In the data rows, the value 50 means zero.
Some points:
(52, 44, 59, 51, 42, 38, 33, 57, 66, 54, 58, 55, 46, 64, 62, 36, 53, 62)
(45, 48, 57, 55, 31, 58, 62, 46, 61, 67, 45, 52, 48, 53, 44, 35, 59, 64)
(50, 50, 67, 59, 40, 52, 53, 39, 57, 64, 34, 57, 52, 51, 47, 51, 62, 70)
(52, 51, 56, 52, 38, 64, 67, 44, 40, 63, 13, 62, 60, 43, 39, 54, 63, 76)
(57, 41, 42, 21, 46, 53, 72, 99, 26, 11, 8, 90, 51, 38, 52, 79, 52, 62)
(47, 56, 60, 57, 32, 60, 68, 29, 48, 65, 29, 53, 66, 44, 33, 40, 66, 57)
(49, 51, 57, 60, 32, 44, 49, 25, 54, 46, 63, 49, 70, 52, 45, 40, 60, 52)
(70, 42, 46, 42, 56, 27, 8, 77, 35, 48, 46, 81, 59, 59, 67, 82, 51, 66)
(48, 44, 50, 43, 30, 44, 54, 60, 53, 40, 54, 58, 55, 50, 53, 48, 56, 59)
(41, 47, 46, 42, 29, 67, 89, 56, 25, 28, 35, 54, 69, 33, 32, 49, 61, 42)
(62, 49, 48, 42, 36, 53, 68, 56, 35, 41, 21, 64, 73, 38, 34, 65, 61, 59)
(51, 39, 47, 49, 56, 14, 14, 74, 67, 33, 76, 59, 37, 66, 84, 34, 46, 63)
(48, 46, 60, 62, 40, 21, 17, 47, 73, 69, 76, 45, 47, 67, 75, 20, 51, 65)
(57, 47, 61, 65, 54, 19, 3, 34, 62, 71, 71, 50, 56, 64, 79, 34, 51, 66)
(59, 44, 48, 65, 57, 9, 7, 51, 52, 55, 69, 54, 58, 67, 87, 45, 51, 62)
(44, 42, 59, 43, 33, 50, 57, 58, 66, 40, 54, 51, 43, 57, 57, 13, 56, 62)
(60, 39, 42, 78, 77, 0, 0, 57, 61, 80, 66, 47, 39, 65, 99, 30, 42, 68)
(47, 39, 53, 76, 60, 10, 3, 56, 84, 68, 94, 34, 34, 75, 99, 3, 45, 61)
(54, 47, 59, 58, 38, 59, 61, 47, 47, 65, 19, 60, 62, 45, 51, 52, 68, 72)
(55, 49, 53, 45, 39, 59, 76, 51, 36, 50, 15, 70, 71, 36, 37, 77, 63, 52)
(59, 46, 50, 49, 38, 53, 57, 45, 28, 65, 6, 71, 72, 38, 38, 78, 64, 64)
(52, 41, 48, 45, 44, 28, 28, 65, 52, 51, 58, 67, 48, 62, 64, 48, 46, 66)
(38, 41, 49, 34, 27, 69, 93, 77, 48, 24, 26, 59, 57, 32, 48, 38, 57, 47)
(43, 35, 54, 30, 28, 57, 75, 93, 67, 40, 39, 63, 27, 58, 56, 25, 52, 64)
(39, 44, 48, 45, 31, 43, 50, 70, 67, 45, 56, 63, 47, 59, 56, 35, 51, 60)
(52, 49, 57, 51, 39, 59, 45, 37, 56, 71, 45, 55, 51, 53, 53, 36, 58, 67)
(58, 51, 53, 51, 43, 64, 73, 52, 34, 68, 1, 67, 63, 36, 41, 66, 62, 66)
(54, 41, 47, 78, 65, 6, 0, 40, 71, 74, 81, 39, 46, 66, 99, 14, 50, 60)
(52, 46, 37, 44, 28, 33, 44, 55, 38, 0, 77, 65, 83, 48, 47, 65, 56, 34)
(47, 49, 64, 38, 36, 59, 67, 59, 58, 62, 29, 60, 43, 53, 47, 36, 60, 73)
(50, 41, 58, 47, 39, 61, 65, 63, 45, 81, 12, 63, 49, 44, 46, 53, 63, 62)
(42, 45, 54, 42, 39, 45, 52, 72, 64, 41, 49, 58, 43, 58, 63, 36, 52, 68)
(46, 51, 60, 54, 30, 65, 77, 43, 48, 62, 16, 51, 62, 38, 35, 50, 65, 66)
There is one direction along which these points spread out most. For each point below, how far along it does it lie, from 0 to 99? 50 is the average, and the first point above lies past it.
(53, 48, 57, 55, 40, 67, 71, 48, 45, 77, 8, 60, 64, 42, 39, 57, 62, 71) 35
(49, 48, 54, 54, 37, 70, 86, 43, 41, 69, 13, 53, 66, 35, 41, 52, 61, 62) 32
(50, 51, 55, 56, 34, 50, 56, 41, 48, 59, 39, 60, 67, 44, 41, 55, 61, 59) 43
(53, 46, 51, 39, 41, 57, 73, 60, 35, 62, 14, 70, 59, 35, 44, 64, 59, 68) 34
(54, 52, 58, 57, 38, 53, 56, 38, 54, 63, 31, 65, 59, 53, 44, 51, 60, 72) 44
(45, 33, 53, 76, 64, 2, 0, 56, 68, 70, 98, 36, 32, 68, 99, 4, 40, 67) 86
(54, 45, 53, 52, 48, 29, 28, 43, 55, 42, 67, 59, 63, 59, 54, 41, 56, 62) 59
(55, 49, 55, 54, 41, 54, 51, 41, 53, 71, 25, 64, 64, 48, 44, 52, 62, 73) 44
(54, 50, 57, 43, 35, 57, 65, 46, 47, 61, 40, 59, 57, 45, 52, 54, 58, 66) 43
(49, 53, 49, 47, 34, 59, 73, 40, 38, 44, 32, 55, 76, 38, 37, 65, 64, 56) 35
(41, 45, 51, 45, 23, 47, 58, 64, 68, 23, 72, 50, 49, 56, 56, 27, 53, 49) 53
(41, 49, 63, 46, 32, 59, 56, 56, 74, 57, 43, 49, 41, 57, 57, 22, 54, 68) 51
(55, 44, 66, 47, 34, 71, 89, 61, 56, 60, 20, 55, 45, 44, 52, 28, 58, 69) 38
(42, 38, 51, 33, 33, 58, 69, 80, 53, 49, 36, 58, 47, 57, 50, 42, 56, 64) 42
(51, 41, 50, 59, 52, 19, 17, 43, 55, 38, 75, 55, 61, 61, 65, 34, 56, 55) 65
(55, 43, 46, 35, 45, 23, 31, 64, 46, 26, 66, 68, 63, 59, 60, 60, 54, 55) 55
(40, 49, 61, 61, 24, 73, 80, 35, 64, 68, 29, 41, 56, 45, 41, 26, 60, 59) 40
(61, 48, 54, 57, 35, 34, 31, 44, 68, 52, 66, 50, 56, 59, 45, 36, 57, 61) 58
(38, 42, 49, 29, 33, 66, 95, 75, 59, 39, 25, 60, 47, 36, 53, 50, 55, 52) 33
(50, 46, 46, 37, 35, 75, 81, 61, 32, 0, 19, 73, 71, 30, 40, 64, 62, 56) 26
(60, 44, 57, 56, 45, 24, 16, 51, 63, 60, 59, 57, 47, 61, 69, 38, 48, 67) 65
